Each path below is one point turned by a fixed rotation once a step. After each direction that follows a path, write how fast that rotation turns it, in degrees per step (0 if it stays still).
Each turn is a multiple of 5 degrees from 10 to 175, or 0.
Each row of a path follows its step; steps can be skipped.

step 2: [ -4  14 -28   5 -60  -8  19  -4 -30   5 -18   6  -6  -4 -10  21  -1   7
  -7  34 -21 -28  18  20   5 -11  -3 -15 -30  -3 -16  -7  -5   2   9  -2
   7  20  21  -4 -22  19]
step 3: [ 18 -14 -10  -3  -4   4 -33  15  30 -12  -7 -13  22   9   1  -7  14 -18
 -16   2  -4 -11 -16  18 -41 -21 -13   9  21   8  -1 -28  19   7   8   4
   3 -38  39 -24  -1   5]
step 6: [ 18  21 -10  31  13 -30 -20  -8  27 -12  10  -5  26   5  -4  12  -1  15
 -15  -4  -7 -35 -31   7  12 -13  -4  -8   5 -13  46  19  14   4 -11   7
 -21  14 -27 -13   1 -14]
step 9: [-10  -2 -27 -31   1  -7  -4 -22 -13 -11   9   3  -1   7 -20 -14  -4  17
 -11 -10  32 -25   6  22 -33 -21   1   2 -13  -6 -14 -30   6   7 -15  17
 -15  50 -26  12   0  -4]
step 10: [ 10 -31  13  15 -12 -11 -14  -5 -12 -10 -27 -44 -21  18  26  -7  -2 -35
  -6 -23   5   0 -23  13 -12  14  28  16  16  12  -7   1   8  -4  16 -11
  12 -15 -23  25 -16  20]
step 13: [ 27  10   3   1  25 -26  21  -2  43   1 -29 -15  19  -1   7 -23 -19   6
   7   3   0 -15  33 -17   9  -5  27   3 -12  -8   3   5  20   1  33 -19
   4 -19 -17  20   4 -29]
step 15: [  1  -5 -36   7  -5   0 -19  20 -14  -5  23  28   6 -11  34   6  39   3
  -6  13  -1  -6  11  -8  -6  26 -15 -16  -6   2  -6 -17  15  23   1 -13
 -39 -22  24   4 -26 -12]
step 19: [  2  -2   9   1 -20  33  29   5  22 -24  21  -1  18 -19 -36   0 -24 -21
 -19 -19  15  -2 -14   1  20  12  -6   4  10  18  15  17  -2  -3  15  41
 -36 -11  -5   9 -14   7]
step 20: [ 29  11 -10 -13  13  -1   3  -4 -20  27 -37  24   6  28 -11 -30  -5   8
  14  10  -6 -12  17  25  24  26 -13   3  11  16   5  42   4 -11  -4   8
  27 -20  -8 -20  12  -1]
Directions:
[-8 -1 -2  6 -4 -2 -2  1 -5  2 16 -2  6 -2  3  4  0  8  4  9  2  8  4  1
  2  0  2  0 -5 11 -5  3  3 -7 -5  0  1  7  7  3 -7 -4] => 110
[ 4  8  0  7  3  1 -4  1 -6  8  8  3  9  6 16 -4 -8 -1  3 -2 -2 -5 -2  6
 -2  5  4  0  0 -5  3 -1  5 -3  6  0 -7 -9  0  4  8  2] => 155
[  1   5   3  -2   0   2  -4   4   0  -1   0   3  -3   9  -3  -4   5   2
   7   8   2 -14   3   1  11   1   0   1 -18  -1   4  -1   2   6  -2  -5
   1  -2  -6   3  -7  -4] => 160
[ -4  -3   3  -4   4  -3  -3   4  -7 -11   1  -6   7   3   3   9   3   0
   9   0   1   1   1   2  10  -7   3   1  10  -3  -3  -7  -8  -3  -5  -6
  -6  -4  -8  -2   2   6] => 60
[ -2  -6  -3  -4  -7   6   5  -2   1   4  -1   0  -2  -3   7   5  -4   9
   4  -8   8  -4  -9  12  -5  -4   4   5  -3  -5  -4   5 -11   5  -4  -4
   0  -4   4   2  -7  -2] => 45
[  4   6   9  10 -11  -6   2  11   6  -9  -5   5  -1   4   3   4   9   0
  -2   0   1  -4  -3   1 -11   3   4  -6  -1   0  -6   2  -4  -8  -5   6
  -3   1  -4   4   0   0] => 90
[ 10 -13   1   3  -1   0  -2  -3   0  -3   2  -2   3   4   1  -2  -1   4
  -1   0   7   0   2   0   3  -9   3  -3   2   0   4   4   6  -3  -2  11
  16 -11  -3   7   3  -4] => 110

step 4: [ -6  32  18   8 -35  -2  25  -7  14   2 -27 -15  -7  -6 -14  -6 -27  11
   9  11 -37  13  29  17  13  -3  26   7  12  -7   8 -29  -2  11  20 -20
  -1  -5 -19  12  -5  -1]
step 5: [  0 -17 -21   2  -2 -15   0 -32   6 -24  -1 -12 -10  -5  20 -18  -9  26
  -2 -10   5 -10  38 -25 -28 -12  26 -10 -12   2  22  -1  18 -10  39 -10
  28   3  10 -11   9  -9]
step 7: [  8  -3 -16 -22 -12 -16  31  16  10  -1   4 -32 -40  -4 -36  -2 -18 -16
   5  -5 -17 -21  -9   0  15   7  -1 -14   3  23  22   7   0  -3  -3  26
 -11 -11  -4  26 -25 -20]
step 13: [ 11   7  12  -2 -15 -19  21 -43   1  14   8 -13 -38  13 -20  13 -20 -11
 -26  14  29  -7 -11   4  -4 -11  -4 -26 -25 -23  -1   7 -24  12  -2  26
  -4 -11  -6   5  -1  16]
step 14: [-17   7 -22  29 -17   2  -2  10  24 -10  -2   7  14  -1  -8 -28 -10 -20
   0  33  16 -21 -13  25  10   7  23 -15  -2 -12  -9  10  -9  47  31   0
  14  14  10 -16  -5   8]
step 15: [ -3  22 -17   0  19  10   9  -2 -11 -18  17   5   7  25   4 -11 -33 -16
 -12  -3 -16  -9   0 -22 -15  31  26  24 -12   8 -26  12  42   0  26   3
 -13   4  -4   7  14  23]
step 17: [ 14 -18  17   6 -10 -22  -3 -19 -11   4  20   0 -18  31 -26  10  10 -17
  -7  32  18  22 -12  18  15 -10  21 -31 -13  13  32  -2  12  -3  24  14
   8  10  10  -4 -15  23]
step 19: [-15  25  -6 -26  -3   8 -12   0  -5  15  -2   1  -5  21 -14   1 -37 -25
  -5  -6 -13  -5   9 -40 -24   2 -19 -11  -9 -27 -28  -2   0  13  35  15
 -21   5 -16   7 -10  24]
step 20: [-14 -20 -20  14 -17 -16 -11  24  -7  35  14  -2 -23   7   6  10  -9  24
   2  16 -19   3  -5  29 -17  -2  27   0  31 -17  -7  -2   1   8  48 -18
  -8  -1  -5  -9 -16  10]
Directions:
[ -1  -2   9  -1   1  -1   6  -4   4 -10   7  -2   6  -2  -5   3   0   0
   2 -11   2   3  -8   9  -6  -5  -1  -5  -1   2  -6 -15  -1   3   6  -1
  -2  -7   5   1   1  -2] => 80
[ -1   6  -7   2  -2   2   4  -8   0  10 -11   6   9   1   4  -6  -9   6
  -1  -8  -5   1  -6   8   4  -4  -3  -1  -2  -7  -3   3   1  -4   5   9
   3   1   5   1  -6   1] => 70
[ -3   2  -1  10   1   6  -5  -1  -3  12   9   3   0   0  -1   3   4  -8
  -1   0   2   2  -5  -6  -6   5  10  -6   2  -1  -1   1   0   4   5   8
 -10  -5   8  -2  -3  10] => 10
[ -8  -7   2   3  -1  -2   8   0  -1   0  -7  -7   9   3   5   1 -11  -5
   1  -1  -4  -3   0   5  -7   2   9   1   5   2  -1   6  -7  -1  -5 -11
  -6   3  -3  -6   6   9] => 65
[ -5   5   7   5 -12   2   0   4   8   1   6  -2  -6   1  -9  -4   1   4
   9  -1  -5   1  -9   7   0  -4   7  -3   1   1   8   9   7   1  -4  -1
   7   4  -3  -5  -4   0] => 110
[ 13   0   3  -2  -6   4  -1   6  -1   7  -1  -5  -6   3   3  -9   5  -1
  -1  -5  -6   4  -3   4  -2   2   4   9  -2  -3   2  -6  -4  -9   9   0
  -6  -6 -11  -2   7   0] => 90
[  5   5  -5   6  -6  -3  -8   2   1 -13  -2  10  -2   5  -6   0  -6  -3
   6  -7  -1   1   1  -5  -1  -2   6   3  10   0  -5   1  -8  -6  -2  -1
  -4   1   1  13  -3   1] => 95

step 1: [ 44  41 -11  -1   6   4  -7  20  15  26  22  -4  -4   4  -4  18 -15   4
   0 -17  30 -22 -42  -8  22  -3  -7  11  14   4 -11 -18   7 -30 -22  -3
  27  22 -12  23  12 -15]
step 2: [  4  19 -32  20 -28   1   1  -1  32  18  39  23 -13   2   6  28 -47  -3
  16  27 -11  -1 -11  28  18   5  -8  -8 -13  -4  -9  -5  34  23   6 -18
  -2  19  -2 -15 -23 -11]
step 4: [ 11  30 -25   6   0 -13  -9   3   7  -5  23  11   5 -17  39  11 -11 -33
  -7 -18  -9  19 -35 -21 -39  13  13   3 -27   4 -17  -3  36  -4 -27  13
 -27  -5 -10  22  -1  20]
step 5: [ 14  63 -16  -9  12 -12 -26  -7  10  17   7  -8   0  28  13   0  18 -13
 -28  36   2   2 -22 -10  12  -9 -16  20 -12  -7   6  -7  20   6   0  18
   2  42   5   0  24 -25]
step 6: [ 19  25 -33  35 -34  21   1   2   2  -1  30  11  -1   4  15  16  23  -4
  -3  -7  -6  -4 -29   3  18  38   6  16 -23  25   0  10  11 -29   3 -25
  18  10  11 -33 -10 -22]
step 7: [ 13   6 -25   7   1  18 -10 -22  16  22   0  24 -28   2  17   0  -2  27
  13  15  33   1  -2  28 -26 -15 -15   5 -32  11 -37  16  39 -28 -11   2
  18  11   6  26   2 -18]
step 11: [  7  16  -3  35 -22  -3 -24 -26  15  18  23  24 -27  40  14  15   8 -34
  20  -2  29 -31  -4  -6  -5 -21  -6   2 -26 -20 -19  15  16  11 -26   3
   9   2   5 -17 -11 -11]
step 14: [ 20  24  -9  -8  -2  11  23   1   5 -27  31  26  -3  25   9  27 -15  16
 -27  60   5 -12 -23 -31  11   7 -19  -1   2  18 -19  -4  26   4 -29  17
   3   0  -1  -2   4  -9]
step 19: [ -6  -4 -17  30   8  -3  41   3  -3  16  20  27   1   5  46  18  16   0
 -13  27  16  29  -6  13  -8  -7 -17  38 -34   3  -4  -9  29  21   5  -2
  -7  10 -17  -9 -13 -21]
Directions:
[  1   1   3  -4   2   4   5  -3  -7   2   7   4  -3   7 -10   4  -8   2
   4   1   5  -5   4 -13   8  -3   9  -3  -2  -4   2  -2  -4   9  -5  -1
   7  -9  -3   6  -7   4] => 25
[  4   8  -1  -9   4  -3   5   8  -5 -10   3  -7   0  -6   1   9   0   1
   5   1   4  -2  -1  -5   8  -3  -2   4   2   6   3  -8  -2   2  -3  -2
  -3  11   8  -8   2  -6] => 85
[  3  -4  -2  -8  -9   0  -1   4  -7   1   1   0   4   3   4  -6  -8   4
  -2   3   4  -5   3   8   4   3 -10   2   8  13  -6  -2   0  -1  -1  -2
   5   3  -7   5  -9   5] => 55
[  5  -1  -7  -1   0  -8  -3  -5   4  -5  10   6   6  -3  -1  -4   7 -10
   2 -14   1  -4  -2   1  -3   1   6  -3   8   3   0  -6  -6  -2   0  -3
   4  -7  -3  -4  -6  -7] => 155
[ 3 -5 -1 10 -9  2 -3  3 -2 -4  1  2  1  1 -2  4 -6 -8  8 -5 -2 -1  3 -2
 -4  6  9  3  0  3 -4  4 -5  3 -4  4  4 15  3  0  7 11] => 155
